In the rows, zero is written as 128.
Turns in one plane each, and the order they were made in; the first pair answered
Q112 (before |-> after):
[190 151 115  85 140 142 109 123 133] |-> [182 151 107 122 126 170 148 147  99]
[ 79 120  87 143 154 180 149 118 112] |-> [ 57 113  99 171 134 140 147 133 126]
[146 119  96 115 143 138 165 137 126] |-> [131 113 101 135 129 121 171 150 129]
[140 136 114 128 135 151 129 119 113] |-> [127 133 117 150 123 140 140 133 110]
Q201 (before |-> after):
[ 77 111 122 143 127 136 157 125 110] |-> [ 76 108 129 114 136 111 125 103 140]
[152 154 109  90 132 148 120 123 109] |-> [135 147 105 115 124 161 145 135  91]
[100 101 132 174 143 123 154 133 125] |-> [101  96 140 148 154  98 122 112 152]
Q753 (before |-> after):
[ 85 114 162 153 108  70 117 181 157] |-> [ 78 113 154 172 103  94 144 190 132]
[122 101 146 115 134  71  92 111 197] |-> [ 84  85 145 146 126  72 118 118 183]
[113 128 119 103 149 119 147 127 107] |-> [116 128 118 101 152 120 145 127 105]
Q990 (before |-> after):
[ 70  92 107 109 161 185 152  57 119] |-> [109 127 151 183  68  60 123 167 162]
[181 127 134 123 103  86 103 147 141] |-> [174 117 110  89 146 158 123 102 110]
[ 80 102 122 141 153 142 142 110 120] |-> [111 124 135 176 112 106 136 161 126]
[ 97 107 122 121 114 146 148 125 113] |-> [102 111 133 135  97 115 139 145 125]
Q627 (before |-> after):
[118 129 133 162 105  98 123 153 139] |-> [ 90 111 130 137 132 101 116 115 150]
[135 140 139 152 131 115 139 150 143] |-> [112 126 141 147 141 107 136 132 151]
[101 119 137 123 136 140 133  92 136] |-> [135 136 130 112 138 165 131 100 126]
[123 131 145 113 129  98  91 122 163] |-> [140 138 141  99 134 114  87 118 159]
Now pairs of rows:
(2 to 3 turns a pair)
[ 66  93 134 100 145  99 103  68 150] |-> [116 114 110  74 166 174 118  62 115] -> Q753, Q627
[130 115 108 146 136 116 145 108 130] |-> [158 130 108 136 130 111 129 117 138] -> Q201, Q201, Q990
[ 70 125 155 161 111 129 185 144 112] |-> [187 180 152 107 110 145 138 160 124] -> Q201, Q201, Q990
[165 153 134 117 125 142 134 166 120] |-> [141 136 125  92 155 166 137 127 118] -> Q990, Q990, Q990
[ 83  97 140 174 135 109 136 110 167] |-> [ 94  99 123 167 152 167 162 102 132] -> Q627, Q112, Q112
[125 113 133 170 111 126 160 139 121] |-> [137 108 128 106 150 135 122  86 146] -> Q201, Q112, Q112
[128 125 131  61 168 129  88  88 156] |-> [199 171 130 104 119 135 104 171 129] -> Q753, Q627, Q627
[ 74  90 167 183 125  99 111 106 176] |-> [129 108 139 109 177 189 102  60 152] -> Q112, Q112
[148 142 108 116 136 176 146 124  95] |-> [149 145 115 145 116 160 154 152  93] -> Q112, Q753
[189 148 136 143 132  90  95 147 154] |-> [139 121 142 147 141  65  90 122 170] -> Q753, Q627
[ 55 126 136 150 124 113 124 143 127] |-> [ 68 131 118 134 143 166 140 131 100] -> Q990, Q990, Q753
[168 145 134 108 104  93 131 164 116] |-> [128 121 115 116 126 147 174 141  79] -> Q753, Q990, Q112
[134 122 148 153 120 100 132 186 145] |-> [170 132 126 100 159 168 130 149 125] -> Q112, Q990
[138 130 111 101 149 182 140 106 112] |-> [145 134 110 104 146 183 143 114 110] -> Q753, Q201
[148 159 126 128 108  95  86 166 155] |-> [136 157 111 162 102 142 135 185 108] -> Q627, Q990, Q627
[159 113 113 158 111 139 150 164 106] |-> [137 104 128 164 102  94 133 162 133] -> Q990, Q990
[ 42  73 122  93 180 128 117  56 154] |-> [ 75 103 156 157 102  29  94 144 189] -> Q990, Q990, Q990
[132 142 143 142 112  89 121 125 149] |-> [139 143 120 138 129 159 156 117 107] -> Q753, Q990
[189 150  87  73 131 236 117 120 149] |-> [116 132 123 203  44 124 150 210 162] -> Q627, Q112, Q201
[127 129 110 124 152 149 100  97 167] |-> [140 142 121 156 118 114  97 141 172] -> Q990, Q753
[ 73  80 130 115 153 156 159  93 109] |-> [ 85  82 143  89 155 112 119  81 147] -> Q112, Q201
[ 91 122 146 126 116 132 141 110 117] |-> [148 150 149 119 101 127 122 139 123] -> Q112, Q201, Q990
[184 160 140 154  86 109 139 195 105] |-> [199 160 149 103 109  83  92 161 144] -> Q112, Q112
[197 191 159 129 122 130 116 177  83] |-> [155 166 179 108 128  53  72 142 140] -> Q753, Q990, Q990
[ 86 104 136 115 146 125 139  93 139] |-> [ 96 117 136 159 115 131 168 141 112] -> Q627, Q112, Q112
[175 126  89  44 187 163  71  78 175] |-> [ 99  91 109  70 176  95  67  66 207] -> Q627, Q990, Q753
[ 95 132 151 150 104  87 115 108 172] |-> [138 155 149 144  94  90 101 126 174] -> Q627, Q112, Q990
[ 93  97 137 141 147 100 133 131 116] |-> [110 102 123 128 160 144 144 122  94] -> Q990, Q990, Q753
[132 116 123 107 157 121 128 109 140] |-> [155 127 125 106 149 120 122 123 143] -> Q627, Q753
[101 133 128 143 110 129 159 126 108] |-> [ 97 128 136 119 119 100 129 105 139] -> Q201, Q201, Q753
[ 72 104 109  82 197 193 134  44 107] |-> [122 141  96 155 146 233 189 132  50] -> Q201, Q112, Q627
[ 72 105 128 117 161 150 162  91 109] |-> [ 94 124 128 156 133 161 185 140  85] -> Q627, Q112
[177 160 127 116 112 157 118 153 122] |-> [150 152 143 137  91 103 106 164 145] -> Q753, Q627
[161 132 118 106 145 170 153 143  99] |-> [ 85  92 127 109 159 133 149 105 124] -> Q627, Q990
[129 134 119 155 116 161 154 161  97] |-> [131 138 137 163  97 113 133 176 124] -> Q990, Q112, Q990
[119 123 117 143 129 163 160 128 101] |-> [137 131 135 103 132 101  99 112 156] -> Q753, Q990, Q201
[103 102  77  94 158 121 129 103 145] |-> [ 96 107  89 155 114  90 151 159 138] -> Q112, Q112, Q990
[144 138 152 110 115  77 105 124 163] |-> [187 160 139 109 112 116 117 144 138] -> Q112, Q627
[140 159 125 161 103 151 146 166 137] |-> [ 95 132 117 143 137 178 158 118 129] -> Q201, Q990, Q627
[ 94 134  97 149 115  97 129 143 126] |-> [106 137 102 123 123  84 106 130 143] -> Q201, Q753, Q201
[ 64 108 113 136 139 133 156 123  97] |-> [ 81 111 122  91 154 101 107  96 136] -> Q990, Q201, Q627
[120 136 131 180  93 113 151 173 109] |-> [ 64 104 124 162 126 128 161 121 109] -> Q990, Q112
[ 72 108 135 163 167 116 161 124 101] |-> [ 80 112 151 165 151  68 134 135 130] -> Q990, Q201
[ 84 117 102 139 123 163 147 138 122] |-> [110 129  94 117 133 182 140 130 119] -> Q627, Q753
[121 112 120  47 181 126  91  69 147] |-> [139 132  96 124 148 206 179 140  61] -> Q112, Q112, Q753
[ 65  95 132 131 129 101 122 107 147] |-> [150 131 113  77 152 166 105  97 130] -> Q112, Q627
[ 94 101 123  99 163 134 110  72 141] |-> [145 135 108 143 133 190 159 137  85] -> Q627, Q112
[161 109 125 114 171 124 135 117 139] |-> [144 106 122 156 150 127 166 147 119] -> Q112, Q112
[211 157 136 128 112 156 142 149 116] |-> [120 105 123 119 158 187 172  83 102] -> Q627, Q990
[ 91 117 144 161  90  94 137 151 143] |-> [179 157 124 121 104 165 133 154 114] -> Q112, Q990
[126 153 147 151  84  63 108 180 126] |-> [102 142 139 172  85  81 134 184 107] -> Q753, Q201, Q753
[ 43 118 124 147 113 103 143 141 117] |-> [ 57 120 108  97 151 152 140  98 109] -> Q627, Q753
[114 127 143 156  99  88 129 142 151] |-> [176 151 125  98 129 149 116 119 137] -> Q627, Q627, Q627
[100  99 123 139 140 108 107  98 141] |-> [105  99 116 128 153 130 112  88 131] -> Q112, Q753
[180 166  87  82 169 154  93 115 141] |-> [117 132  87  81 188 149 101  78 146] -> Q627, Q990
[ 94  95 165 113 132  24  73 102 200] |-> [ 66  82 162 123 137  29  88  95 191] -> Q753, Q753, Q201
[112 117 128  82 177 139 119  74 138] |-> [193 167 129 131 120 146 137 165 111] -> Q753, Q627, Q627
[148 131 125 102 146 129 110 109 146] |-> [137 133 126 160 110 121 143 156 125] -> Q201, Q112, Q112
[157 142 123 163 109 180 177 170  82] |-> [ 97 107 158 112 129  60  95 104 178] -> Q627, Q201, Q201
[167 140 128  88 161 132 104  96 148] |-> [146 137 146 121 131  74  96 122 169] -> Q990, Q753
[166 147 139 102 134  91  92 117 186] |-> [ 94 116 146 150 119  65 123 125 178] -> Q753, Q753
[178 145 126 114  97  91 102 162 146] |-> [145 128 134 114 103  69  94 145 162] -> Q112, Q753, Q753
[136 147 122 138 121 160 139 148 104] |-> [122 135 123  99 149 155 116 106 123] -> Q990, Q627
[ 81  85 135  68 172 108  97  61 163] |-> [230 167 130  80 122 141  95 159 132] -> Q201, Q627
[180 154 128 129 120 126 134 141 122] |-> [153 140 141 128 118  84 116 131 149] -> Q627, Q112
[123 140  96 158 119 155 156 135  96] |-> [145 155 109 165  96 112 132 160 119] -> Q990, Q112, Q990
[148 134 137  76 165 125  91  85 154] |-> [178 153 147  96 137  98  81 123 160] -> Q627, Q753
[143 140 134 158  99 136 123 165  83] |-> [ 79 101 127 133 138 145 126 104  87] -> Q990, Q112
[109 128 135 147  97  93 119 149 149] |-> [ 90 118 121 160 106 130 152 144 119] -> Q753, Q990, Q112
[162 154 145 155 112  82 102 180 159] |-> [106 120 149 128 143  67  87 124 182] -> Q990, Q990
[ 69  98 136 127 154 124 131  92 116] |-> [188 164 136 123 119 132 112 157 109] -> Q201, Q627, Q627
[ 94  92 133  90 175 116  75  67 158] |-> [205 159 141 132 107 105  73 174 144] -> Q990, Q112
[ 66 101 133 147 121  83 125 101 128] |-> [154 139 129  80 139 106  79  89 141] -> Q201, Q627
[197 202 162 153  94  99 124 191 117] |-> [ 68 125 131 118 182 184 175  70  81] -> Q201, Q990
[ 68 114 112 117 158 141 143  70 135] |-> [109 143  99 156 128 180 181 127  92] -> Q627, Q112
[224 171 109 103 131 190 146 135  96] |-> [223 179 138 139  83 100 120 181 136] -> Q990, Q990
[ 87 114  99  89 162 134 118  90 154] |-> [ 74 114  91 138 143 162 167 122 115] -> Q112, Q112
[ 96 106 129  88 177 171 142 123 111] |-> [159 138 131  77 163 172 123 151 113] -> Q627, Q753
[100 115 120 143 114 134 142 131 109] |-> [131 132 121 145 101 130 134 152 111] -> Q201, Q990
[110 114 120 169 134 137 191 159 113] |-> [103 113 127 176 126 114 184 165 126] -> Q990, Q990
[145 154 116 168  99 126 142 144 125] |-> [124 143 110 171 109 144 157 131 112] -> Q627, Q753, Q753
[ 95  87 144 168 139 149 155 165  97] |-> [132 107 143 169 129 155 152 189  93] -> Q753, Q753, Q627
[142 136 140  90 162 105 107 102 145] |-> [103 122 151 139 138  71 124 124 148] -> Q112, Q990, Q753
[107 130 158 190 147  58 111 136 160] |-> [110 130 160 177 155  57 103 126 165] -> Q753, Q201
[ 84  91 124 132 160 136 129  86 111] |-> [124 111 112 139 152 177 148 110  80] -> Q990, Q990
[113 112 109  96 155 137 123  86 145] |-> [171 147 122 109 116 103 102 136 158] -> Q990, Q112
[108 138 123 154 132 161 178 131 110] |-> [150 159 123 143 127 167 165 144 112] -> Q753, Q627, Q753
[148 153 133 170 103 124 162 159 110] |-> [105 129 150 143 117  67 124 119 159] -> Q201, Q112
[ 86 122 133 146 124 136 164 128 112] |-> [100 125 147 114 130  92 118 114 153] -> Q753, Q990, Q201
[136 125 121 158 112 132 149 148 116] |-> [135 120 133 135 118  91 114 128 153] -> Q112, Q753, Q112
[123 158 142 105 149 135 125 110 146] |-> [102 149 147 118 144 119 128 112 149] -> Q753, Q753
[156 123 120 107 136  84  90 121 169] |-> [195 148 109 130 117 127 118 161 131] -> Q112, Q627
[154 142 112 135 131 185 145 145  89] |-> [186 154 119 103 136 163 108 134 117] -> Q990, Q627, Q627
[137 116 149 105 144  73 101 125 161] |-> [130 107 136  83 171 114 110  96 144] -> Q990, Q990
[ 90 119 168 156 126  89 133 148 104] |-> [ 73 106 157 128 157 122 135 108  98] -> Q627, Q753
[175 154 171 107  96 134 117 136 155] |-> [ 84 107 156 133 119 166 166 101 127] -> Q201, Q201, Q990
[ 76 106 144 137 135 104 107 112 147] |-> [ 76 107 131 159 134 146 144 127 110] -> Q753, Q753
[132 135 133  86 132  87  74  89 149] |-> [165 159 137 139  88  79  98 156 130] -> Q201, Q627, Q753
[161 170 121 121 164 164 153 138 133] |-> [153 168 121 135 159 165 165 147 126] -> Q753, Q201
[126 118 136  83 140 106  89  87 152] |-> [101 119 141 172  89  94 142 155 119] -> Q990, Q201, Q627
[109 111 114 115 152 163 151 107 116] |-> [158 139 115 126 130 166 151 145 107] -> Q753, Q990, Q990
[ 84 107 133  87 164  93  92  74 170] |-> [175 159 139  93 127  80  70 136 173] -> Q627, Q990
[157 153 136 108 135 113  98 133 145] |-> [131 145 138 157 111 105 129 164 128] -> Q201, Q627
[ 90 106 130 100 157 124 108  71 152] |-> [ 83 103 120 111 161 154 132  73 128] -> Q753, Q112
[106  98 130  68 172 105  77  50 166] |-> [195 145 100  75 165 204 117  96  99] -> Q627, Q753, Q112
[136 134 134  96 136 118 119 114 141] |-> [114 128 127 136 126 142 160 133 109] -> Q201, Q201, Q201
[182 129 112 141 122 173 148 146  97] |-> [168 120 138 118 119  82  87 127 166] -> Q112, Q112, Q112
[201 161 150 172  70  73 139 142 152] |-> [221 171 138 169  74 112 154 144 129] -> Q112, Q201
[ 85 107 123 162 132  95 124 110 138] |-> [142 136 130 139 124  79  91 124 157] -> Q990, Q112, Q112
[135  99 123  89 139 156  92 103 114] |-> [165 117 121 102 123 171 102 132 100] -> Q990, Q990
[164 122 126  92 167 198 118  90 109] |-> [218 156 143 115 120 146  94 146 130] -> Q990, Q627, Q990
[110  89 120  85 177 141 114  83 140] |-> [183 134 140 116 120  87  88 158 161] -> Q753, Q990, Q112
[155 142 110 128 132 192 157 116  92] |-> [158 142 109 104 144 189 141  94 104] -> Q201, Q753, Q753
